[[ -7  -4 -23 -37  13 -11 -20 -27 -20  -2  -8  15]
 [-15 -15 -27 -92   2  59  27 -38  29  -6 -65 -11]
 [ 35  25  10 -75  -3  19 -23  14 -39  33 -40   5]
 [  8  -9  -2  55  28 -40  36 -27  24 -57  33  13]
 [-22  56 -25  47  26  -3 -14  40 -14   5   3  34]
 [ 45 -11  26 -41 -13  36  10  -4   9   0 -42 -31]
 [ 37 -13  22  -2  23 -25 -11 -23 -24 -26  20  14]
 [  3   9  -7  18   1   3 -10  13  -6  -5   1   5]
 [-16 -25 -10  15 -19   1  17 -18  19   3  -4 -26]
 [ 11  -6  11   7  -2 -28 -22   9 -24  -7  18 -18]
 [ 19 -14   4  20  22 -19 -39 -13 -44 -14   9  27]] ⇒ -8

[[-55  22 -25 -73  23   2 -36  14 -16]
 [ 12  56   2  42  70  23  31 -10   8]
 [-67  -2 -21  25  13 -30  59  39  -1]
 [-53  14  -9 -44  74   2 -22  19 -14]
 [ 15  23  20  23  97  21   1  -9   2]
 [-44  46 -32  38  -1  -9  68  19   6]
 [-30 -67  26  -5  59 -25  -9  27  -9]
 [-29  56 -27  46  10   0  67  11   9]
 [  3  59  -8  53  48  16  50  -4  10]
 [-55  19 -25  37   6 -21  68  31   3]
 [-11  61  -9 -23  76  29 -18  -8  -4]
 [-47 -65  15   7  40 -35  16  37  -8]] ⇒ 14

[[-23  52 -43 -15 -13  14   8 -22  -6  -8  -8]
 [ -6   5 102 -13 -15 -13  11   3   4   6  15]
 [-66  79 -13   4  22  -9  -3  17  -7   4 -23]
 [ -3  51  25  -7  -5  21  -5  -3  10   2   6]
 [ 14  30  45  29 -16 -21 -10 -18   3  10 -37]
 [ 65 -49 -59  18 -23  13  -6   8   8  -9  -8]
 [ -7  24 -75  -3  -5   9  11  17   6   4  16]
 [ 18   7  18  37  -1  15  -2   8  14  -8 -16]
 [-80  12 -69  17  -3  -4   4  13  -8   1  25]
 [-11  -9  18  -6  -9  -4  -5 -25  18 -12  -3]
 [ -8  17 -17  -7   7  25  12 -21 -18   2 -22]] ⇒ -8

[[-63  31 -38   2 -25 -55 -45 -15   4  12  68  11   1  -9  15   5]
 [ 45 -14  11 -17  15 -12  49  22  16  -2  26   6 -49  -7 -10 -34]
 [-31  14  42  31 -13  26  41  54 -46 -46  -7  25  40  35   8 -15]
 [ 62  -7  11 -35  88 -64  55 -75 -18 -47  40   1   2 -14 -30 -37]
 [-58 -10 -42   5 -84  39 -12  22  26  40  12  -8 -20  13  12  22]
 [  2 -23   7   1  33 -27 -88 -37  44  32 -38 -40  33  -5 -24  32]
 [  4   7  26  33 -27   5 -22  13 -47 -36  -9  16  51  18   3 -14]
 [-54  12 -22  34 -22  22  -3  23  -4 -18  34  21  -4  37  15   4]
 [-14 -27   0  -7  26   0 -50  -7  18  17 -24 -32  29   5 -33  26]
 [-13  14  18   9 -55  43  26  61 -20   7 -21  20   7  -3  20  -5]
 [ -5 -23 -30  15  -1  33  -7  34  17  30 -27  -6  -8   1 -10   9]] ⇒ 15

[[  9 -11 -24   1 -11  -7 -11  -3  -3   8 -14  22  58  13  17]
 [  0  -3  29  32  24 -65 -15   1  31  17  20  11  41 -54  15]
 [  8  38  23 -33 -59  14  10   3  -7 -15  -7 -28 -60   4   0]
 [-14 -69 -44   2 -17  -5  -9  13   3   9   4   7  -4 -10   2]
 [ 13  54  14   1  20  14  -8  -3  -5  10   3   6  15  -5  -5]
 [ -9  27  20 -43 -82  45  17   6  13 -21  11 -15 -36  45 -14]
 [  6 -11 -27  15  51  -5  -3 -12  20  -4   5  -4 -19  10  -3]] ⇒ 13

[[-32  -6 -38  23 -13  31  56]
 [-36  -1 -64   8  41 -37  48]
 [-34 -20 -58   4  18 -28  10]
 [  6   8  31 -24   6   9 -41]
 [-53 -15 -84  13  35 -25  29]
 [-10  -4 -49 -20  19 -19 -14]
 [ 35   2  43   1 -37  29 -20]
 [-20  51 -15 -55  49  -6  -9]
 [ 33   1  14 -19 -16   3 -49]
 [ 26 -26  36  44 -18  -4  20]
 [ 37  32  67 -36 -16  32 -58]] ⇒ 31
---
[[ 0.24 -0.12 -0.06 -0.21  0.01 -0.07]
 [ 0.03 -0.03 -0.04  0.02  0.12  0.02]
 [-0.14 -0.09  0.04  0.01 -0.11 -0.08]] result: -0.08

[[ 0.13  0.19 -0.18  0.07  0.01]
 [ 0.16  0.18 -0.14  0.16  0.06]
 [ 0.18  0.16 -0.18  0.19  0.12]] result: 0.12

[[ -19.593  -39.571   34.930  -56.773  -48.649]
 [  26.922  -87.814   61.770  -16.441 -194.176]
 [ -73.494   42.014 -188.960  -39.075  131.411]] result: 131.411

[[ 0.24 -0.65  1.24 -0.83  0.32  0.08]
 [ 0.70  1.16  0.33 -0.24 -1.18  0.85]
 [-2.38  1.17 -0.01 -2.02  1.20  1.51]] result: 1.51

[[ 0.170  0.003 -0.103 -0.033  0.017 -0.037]
 [-0.080  0.003  0.043 -0.005 -0.180  0.051]
 [ 0.084  0.022 -0.026  0.109 -0.151 -0.007]] result: -0.007

[[ 0.552  1.500  0.720  0.262 -0.636 -1.490]
 [ 0.594  1.500  0.826 -0.594  0.336 -0.114]
 [ 0.552  1.500  0.720 -0.594 -0.370 -0.622]] result: -0.622

[[-0.200  0.060 -0.034 -0.082  0.061  0.067  0.016]
 [-0.117  0.025 -0.036  0.215  0.078 -0.063  0.149]
 [-0.081  0.039  0.063 -0.038 -0.026  0.024 -0.155]] result: -0.155
---
67.17,-49.09,-1.66,-113.43
133.00,225.84,-12.07,165.81
217.50,139.63,-34.36,-29.46
-> 225.84

0.203,-0.065,-0.027,0.148,-0.056,0.036
-0.088,0.083,0.078,-0.133,0.164,-0.028
-> -0.065

-10.9,-6.7,8.9,-1.0
-16.9,-8.1,13.0,-2.1
16.1,4.3,0.7,6.7
-> -8.1

-0.031,0.065,-0.146,0.098
0.107,-0.073,0.064,-0.065
-> 0.065

0.111,-0.211,-0.191,0.108,0.084,0.139
0.000,-0.114,-0.036,-0.102,-0.168,-0.082
-> -0.211

-137.925,-84.885,142.210,94.412,-62.792
123.031,101.332,8.106,191.458,18.324
-130.599,134.512,67.870,29.026,-124.410
-> 101.332
---
Q:
35; 20; -88; -42
41; 12; -93; -37
24; 8; -98; -45
A: -93

Q:
-71; 12; -77; 50; 18; -65
-29; 42; -27; -48; -38; 36
67; -28; 33; -41; 5; 19
A: -27

Q:
-62; 71; 76; 61; -23
29; -30; 48; -68; 41
-41; 75; -58; 21; 34
A: 48

Q:
95; -81; 37; 62; -40
-86; 71; 8; -92; -63
-41; 95; 16; -20; -2
A: 8

Q:
-101; -5; -30; 13; 28
-99; -18; 32; -12; -7
-100; 8; -10; 8; 17
A: 32

Q:
70; -82; 21; 24
18; 4; -26; 94
30; 49; -31; 25
A: -26

Q:
-59; 82; 58; -102; -59
-44; 24; -3; -39; -7
-80; 72; 12; -41; 6
A: -3

Q:
-36; 11; 48; 3
-36; 4; -88; 3
-36; 62; 29; 3
A: -88

Q:
44; -14; -55; 11; -62
-12; 42; 14; -20; 86
-19; -28; 76; 23; -27
A: 14
---
Input:
-12; 42; -91; -12; 15; 11; -24
61; 61; 104; 2; 61; 55; 25
Output: 25

Input:
89; -29; 39; -17
3; -42; 17; -40
Output: -40

Input:
80; -59; -11; 61
80; 35; -11; 61
Output: 61

Input:
-7; 32; 54; 8; 6
12; 82; -88; -105; 85
Output: 85

Input:
-31; -33; 31; -8
-4; 84; 63; 44
Output: 44

Input:
-51; -26; -42; 0; -77; -41
-26; -17; -17; 34; -103; 2
Output: 2

Input:
-91; 13; -13; -29; -27
-21; 34; 28; -16; -21
Output: -21

Input:
69; -72; -25; 96; -17; -42; 25
21; -72; -25; -25; -17; 58; 97
Output: 97

Input:
-86; -1; -48; 0
-12; -17; 17; 61
Output: 61

Input:
-41; -16; -26; 13; 105
-28; -68; -21; 15; 105
Output: 105
---
array([[293, 888, 970, 385, 880],
       [272, 280, 525, 118, 630],
       [645, 741, 650, 577, 923]]) result: 525, 970

array([ 85, 217, 199, 168, 186, 207,  38]) result: 168, 217

array([-43,  20,  39, -15,  17]) result: 39, 39

array([13, 75, 11,  0,  6]) result: 11, 75

array([ 683,   99,   -8, -412, -597]) result: -8, 683

array([-745,  720, -589, -137,  -57]) result: -589, 720

array([-793, -862, -305,  707, -574]) result: -305, 707

array([ -5,  -1,  49, -30, -12]) result: 49, 49
---
[[396, 677, 643, 761, 24], [863, 478, 856, 207, 408]] 643
[3831, 9566, 8107, 1618] 9566
[85, 39, 67, 17, 2, 81] 17
[[3460, 1814, 8348, 4313, 3758, 4699], [3652, 5480, 2449, 8956, 7549, 7924], [5246, 2484, 9042, 3832, 5146, 4044]] 4313
[873, 97, 587, 950, 389] 587
[756, 108, 618, 640, 46, 629] 640
[-48, -21, -29, -3, 35, 15] -3
[[-5, 32, -6, 19], [-10, -14, 13, -30]] 32
[[7, 20, -31, 26, -20], [11, 48, 1, 20, -24]] -31
---
-89; 78; 64; -101 --> -89
-107; 20; 60; 38; -24 --> -107
11; 104; 43; 29; 20 --> 11
-49; 81; 106; 34; 51 --> -49
6; 94; 39; -66; 90 --> 6
-73; -55; 80; -7; -53; 51 --> -73
-54; -98; 53; 67 --> -54
-76; -72; 72; 84 --> -76
-69; 0; 93; 28; 10; -8 --> -69
---
[[5 5 8 7]
 [5 7 7 5]
 [4 6 1 7]] -> 4

[42 45  6 44 97 48 33] -> 33

[5 5 8 4 2 6 3] -> 3

[ 63  76 253 212 248] -> 76

[[21 70 37 17 35]
 [63 95 55 84 55]
 [30  8 67 46 64]] -> 17

[ -82  270 -989 -339 -400  557 -839] -> -839

[[3580 4584 3103 5966 3891 4018 8135]
 [4308 7499 1525 6662 3169 4708 6555]
 [8027 5961 2871 3659 6283 3432 4658]] -> 2871

[103 228  92  54] -> 92

[509 316 813 829 235 606] -> 316
